Some points, one per row:
[ 16  36  10  41   0  35  10 -13 -14  12   6   2  28  -4  -8   3]
[-17 -38  26 -27 -49 -25 -70   8 -29 -65   4   7  29  57   0  16]
[  7  19  39  39 -49 -10 -63  -4  15 -29  30  -1  15   2 -51  18]
[ -43 -102  -85  -21   25  -37   11  -36  -24  -20  -51  -15    2  102   73   18]
[ 35  43  66  -1 -53 -10 -57  14  -6 -39  33 -17   5   3 -60   3]
[-13 -29  38  16 -91 -20 -53   7 -69 -54  20 -17  45  36 -37   7]
[ -7   0 -30  13 -16  21  13  23  27 -16 -20 -27 -45 -21 -30   7]
[-18  -8  14  -6 -10  -3 -56  -4  10 -25   8  -7  16  29 -21  -9]
[ 14  29  40  52 -35 -15 -18  11 -24   1  30  -8  34 -16 -28  -2]
[ 12  41  54  -7   5  33   0 -30  38  38   7   0   4 -36 -35  -8]
[ 13  25  22 -12  19  11 -10 -19   9  18  15 -15  21 -13 -26 -32]
[ 10  89  24 -20  14  64  38 -11  36  43 -20 -52 -13 -46 -35 -20]
[-20 -72   5  15 -29 -58 -24  12 -50   1   2  36  37  29  20  -4]
[-12 -64 -23  -1 -16 -34 -14  18 -40  -5   6  25   5   1  21 -19]
[  38   85  127   26  -47   40  -10   -3   15   56   50   14   39 -117  -71  -31]
[-27 -87 -47 -26   2 -51 -32  -1 -46 -55 -38 -12   9 127  73  18]
[ 23   2 -39 -18  40 -19  29  17  -6   8  -6   4 -21  13  51   0]
[ 23  24  96 -22 -33 -29 -27  30 -26 -17  42   4  18 -34  22  26]
[-33 -62 -59   5  21 -13  20 -13  24   5 -33   5 -31   5  13   8]
[-13 -74 -11  24 -16 -28 -51 -10 -52 -51   0  12  43 109  46  33]
[-30 -10 -81  -4  70  23  28 -19  60  24 -48 -11 -36  13   0 -20]
[-11  -4  -7   0  25  14  46  -8 -25  19 -15 -26  -7  10  55  11]
[ 15  20  26  -6 -38  14 -17   1 -23 -10 -12  -3  25  26 -11  10]
[ 19  48  86 -17 -64 -16 -36  29 -34 -43  44 -43   7 -33 -20  -6]
Then 12 other points, each followed by its number:
[ 18 -14 -74 -14  31  21  50   0  49  30 -22  27 -77 -62 -23 -10] 0
[ -4  43 -38  -2  58  55  52 -21  27  37 -34 -19 -17  13  26  -2] 1
[-47 -96 -77 -23  17 -44 -15 -13 -37 -52 -29  -7  -7 111  71  18] 2
[ -6 -25   2  -9 -33 -11 -36  -4  -6 -32   1   7  20  44 -10   2] 3
[-16 -13 -38  -9  23   5  41 -29 -13  18 -36 -19  -6  32  44   2] 4
[ 13  -2 -21  10  37 -23  34  22   1  14 -11  -5 -33   6  37   8] 5
[ 38  61  59 -26  19  -1  30  24 -21  21  33  15   9 -44  37  -5] 6
[  8 -23   2 -14 -36  -4 -25  10 -31 -48 -11   6  17  72  11  33] 7
[ 34 -45  82  -9 -92 -58 -85  19 -94 -67  53  43  80  70  21  32] 8
[-19 -31 -67 -16  57  -7  47 -22 -12  17 -26 -16 -14  36  55 -18] 9
[-25 -85  -7 -22 -52 -60 -70  23 -47 -66  15  30  43  82  15  16] 10
[-12 -26 -40  -4  -4  10   9  -4  -2 -27 -39  -4 -12  62  26  30] 11
Which of these numbered points is nearest to each point below, ignoring the 2 directions in which the first points spread most? Its number follows each.
[ 29  52 -42  10  69  20  79  16  42  48 -16 -20 -52 -38  18  -3] > 5
[ 17 -62  41  -7 -73 -47 -62  18 -78 -59  38  43  60  59  18  28] > 8
[ 20  32 102 -14 -58  -5 -43  -6 -22 -26  36 -21  28 -22 -39  -4] > 2
[  5  49 -83  14 127  60 127 -45  95 115 -49  24 -50 -36  43 -10] > 8
[ 26  33  88 -20 -12 -21   2  34 -32 -16  43  11  -7 -49  40  19] > 6
[ 14  -2  12 -40  35  -2  -9 -50   3  17   7   9  24  31  20 -11] > 8
[  30   37  -23   -4    2   33   35   -1   67   41   -1   28  -58 -105  -73  -20] > 0
[  56   48   19   -5  -29   31    8   11   34   36   31   27  -45 -124  -86  -27] > 0
[ 32  64  24   6   4  32  22 -19  -8  56  42   2  20 -83 -50 -53] > 9
[  63   49   72   -1  -70   -1  -55    8   28    6   53   43   -9 -103 -110  -10] > 0
[ 13  18 -38 -15  30   6  41   9  -3  33  -2   1 -19 -40   4 -33] > 9
[-29 -63 -75  26  24  -1  35  -9  66  39 -25  17 -61 -45 -23 -17] > 0
[-14  49  44  18 -43  23 -18  -6  39  11   3 -18  19 -43 -69 -13] > 3
Here are 12 other points, each followed by its number:
[-40 -67 -61  18  -7 -37  -7  38 -12 -42 -17   8   0  56  32   5] 0
[-27 -94 -41 -17   3 -62 -16  34 -26 -61  -8  33  -5  54  80  37] 1
[-21 -34 -22 -12  21  -4 -38 -24  26 -27 -20  -9  -1  50  -6   0] 2
[ 29  45  22   5 -18  16   0   0 -15  13  25  11  11 -28 -33  -7] 3
[-22 -33 -33  22   3 -29  -4  10  23   8 -15  27 -13 -15 -10 -10] 4
[ -5 -51  10  20 -45 -54 -82   4 -14 -77  11  15  30 109 -11  49] 5
[ 33  69  -2  -5  76  49  55 -13  53  54 -10  -4 -42 -60   2  -5] 6
[ -25  -48 -104   18   53   10   59    4   15   21  -41   16  -40   16   31    6] 7
[  5 -15  40  28 -11  -1 -10  -1   8  24   7  27  29 -31  -8   0] 8
[-10  -7   3 -34   1  23  41 -31 -11  39 -34 -23   9   2  11 -19] 9
[-21 -56  -3  13 -25 -47 -38   9 -18 -37   2   4  11  61  24  22] 10
[ 38  55  -5  22   4  41  36   4  12  43  17  10 -15 -64 -35 -16] 11
Which of these numbered points is nearest to each point below, ignoring the 2 directions in which the first points spread most? Its number follows each.
[-30   6 -68 -16  69  40  26 -28  67  27 -41 -24 -34  -1  -4  -7] > 2
[-45 -82  -4 -23 -36 -18 -26 -21 -30   0 -25  -2  30  46   2  -3] > 9
[-13  -9   1  12 -16 -25 -19  20  26   3   9  17  -1 -41 -33 -12] > 4
[ 22  38  38  39 -39  10   7  42 -33 -23  26 -14   0 -38  -6   5] > 7
[  5  -1   2  40 -31 -14 -21  11 -12 -13  17 -14   0  -1 -27  10] > 7
[ 16  25  67  17 -56 -32 -65  30  20  -8  40  32  23 -77 -68 -25] > 4
[  0 -16  62  13 -30 -10 -25   4  -4  -2  20  18  33 -16 -17  -4] > 8
[ 29  63  52   5 -33  26  -5 -11   1  24  21   4  27 -42 -47 -10] > 3
[  9  12  50  35 -57 -11 -34   4   2 -22  31  -6  17 -14 -46  14] > 10
[ -4 -44 -20 -18  11 -32  17  25  -8  -9 -11  15 -31   2  44  21] > 1
[ -9 -35 -18  10 -18 -18 -16  10 -15 -15  -4  16  13  23   9  12] > 7
[ 15  36  61  34 -43  -7 -51   4  11 -20  32  -2  30  22 -41  28] > 5
[ -63 -102 -109   22   27  -35   21   12   51    0  -53   23  -39   17   22    6] > 4
